One vector is turned by the same rotation once a step. Each row is the vector after some number of steps, and that number follows the row.
The counts run from 0 to 152.
[ 81 167 174 146  87 159 113 113  92 158 144 152 141 166 115  70 130 147
  89 132 125 132 144 126 144 143 127 163 120 110 130 113 104 115] -> 57
[171 102 121  81 114  92  92 139 116  99 157 108 134 153  73  58 137 143
 124  95 111 137 140 160 167 137 108 121 123 117 120 118 114 124] -> 129
[134 160 143 114  99 130 141 103 124 110 157 129  88 144 179  91 139  95
  95 133 150 105 107 106 154 147 134 116 106  63 125  77  82 147] -> 66
[116 133 169 102 120 107 147 158 120 117  94  87 132 174 131  77 158 131
 169 100  99 156 130 131 161  81 147 119 139 109 110 128  78 100] -> 15
[125 140 133  90 139 128 182 156 128 151  92 108 139 136 143 127 159 126
 121 135 115 125  92  91 144 118 124 149  99 149 126  45  97 162] -> 95
[113 137 110 103 137  99 103 154 117 127 109 150 122 153  76 138 154  86
 138 127  87 129 143 147 172  97 139 172 143  91 106 129  71 130] -> 26
[160 120 126  83 108 112 154 142  93 119 112 134 126 136 134 146 180  97
 121 147 119 109  76  82 157 115 131 150 116 132 129  81  81 164] -> 92
[129 121 113  87 131 153 149 154 117 143  92 111 149 148  98 105 154 183
 121 124 111 147 109  98 164 158 104 163 116 173 132  81 124 165] -> 100
[ 79 162 144 128 105 143 113 118 128 165 145 155 109 161 118 105  97 113
  63 162 140 125 132 156 146 138 134 171 121 113 135  79  83 128] -> 54
[121 141  81  98 156 111 108 172 144  93 102 136  93 138  94 132 141 106
 142 128 102 137 144 170 174 119 122 155 149  86 117 110  71 141] -> 24
[129 165 154 113 109 133 144  98 109 112 153 127  88 153 168  87 145 119
  95 109 153  97 120 109 151 155 134 105 120  69 127  88  83 155] -> 65
[137 154 158 126  74 148 109 107  85  97 166 151  96 156 139  82 154 145
  92 129 138 115 111 118 152 163 134 141 134  84 151 127 100 131] -> 62
[169 130 141  94 125 137 132 175 128 124 131 131 149 140  83 125 117  99
 112 142 111 115 157 129 131 156  96 143 108 127 157  28 112 135] -> 108
[120 136 123  94 127 140 172 165 139 143  96 115 139 131 137 128 154 123
 118 150 121 148  83  98 146 125 115 153  94 154 125  46 101 153] -> 96
[146 124 137  92 125  83  89 156 115 105 174 130 147 140  79  81 129  76
 126 124 112 137 130 169 120  95 118 141 107 113 102  99  89  90] -> 134
[ 96 143 120 106 150 103 114 153 107 145 102 148 146 158  78 132 151  97
 135 114  81 124 160 148 156  96 142 168 140  97 111 127  71 133] -> 27
[ 95 155 159  97 159 112 121 166 114  69 155 120 136 144 106  95 141 129
 127 124 124 128 117 186  92  90 125 141 107 122 116  96  92 109] -> 138
[ 89 176  90 133 138 122 121 137 165 145 133 151 110 138 118 102 152 161
  79 117 114 126 132 151 170 166 131 149 118  72 153  90 110 144] -> 47
[182  94 112  80  98 138 111 153 110 134 111 131 126 151  76 121 121 129
 121 146 110 133 130 112 182 158  99 162 136 161 145  82 110 146] -> 104
[144 127 139  74 152  90  97 153 135  98 166 110 123 145  88  90 109  94
 121 116 127 127 150 174 128 117 106 119 113 107 104  78  92 124] -> 132
[119 146 172 106 121 180 135 125  77 120 114 136 141 146 113  87 124 111
 155 123 133 133 142  78 140 138  96 158 117 127  88  84  93 151] -> 82
[134 169 113 145  82 118 129 151 172 148 118 140 122 146 132 103 164 120
 111 135 100 138 130 127 192 133 145 143 119  68 171  98  98 117] -> 43
[ 93 173 105 138 136 120 128 137 159 151 125 145 129 148 110  92 173 166
  81 112 104 124 139 137 172 160 131 141 115  66 155 104 117 143] -> 46
[108 132 145 101 129 107 109 163 104  63 165 128 133 145 113  96 165 122
 135 136 102 136  85 177 102  95 141 143 130 122 126 123  91  95] -> 7
[ 85 143 112 113 119 113  99 104 108 179 145 157 115 163  87 107 130 140
  58 125 114 114 132 144 173 145 135 165 135 101 133 122  89 147] -> 51
[ 88 157 131 117 130 113 141 106 118 144 146 128 134 135 153  65 164 128
 110 106 137 135  94  87 147 134 130 132  85  80  90  83  97 151] -> 70
[127 121 146  97  86 161 109 118  76 125 123 144 118 150 112  90 104  89
 140 143 141 144 113  89 155 126 101 176 130 133  79  97  82 147] -> 80
[140 142 150  91 147 126 136 165 114 102 162 125 162 138  92 125 176 153
  93 126 112  93 119 148  96 157 115 135 105 136 173  64 125 142] -> 113
[148 116 131  87 124 110 162 145  93 144 103 118 145 142 136 135 183 112
 120 133 117 114  79  75 158 117 130 150 107 136 125  90  93 169] -> 93
[ 90 130 126  88 141 160 122 105  96 121 116 121  95 150 128  88 108 135
 114 132 150 136 101 107 157 144 110 158 124 132  70  91  84 179] -> 77
[112 134  91  98 170 118 117 169 149  88  95 125  93 143  96 114 151 121
 148 112 100 139 149 161 168 130 122 143 148  79 113 108  78 149] -> 23
[147 124 125  89 123 115 115 160 163  89 151  91 124 150 109  52 124 165
 120 107 120 155 122 169 148 148 105 111 108 136 140  76 130 110] -> 126
[108 147 159 105 130 116 115 169 114  62 157 120 129 145 109  97 153 131
 129 140 124 139 100 186 101  89 132 151 116 133 124 112  88 101] -> 139
[107 153 139 118 102 108 127  99 109 150 152 140 133 143 154  66 170 113
 107 113 132 124  92  81 154 131 132 129  91  79  97 101 100 149] -> 69
[138 157 156 126  91 128 149 140 117 145  99 123 116 181 129 127 164 142
 112 113 101 113 159 124 189 127 160 136 148  89 169 132  83 128] -> 39
[155 116 128  73 138  92  91 139 119 108 159 105 125 157  75  67 125 137
 126  87 115 121 155 160 154 138 108 117 117 115 111 113 108 128] -> 130
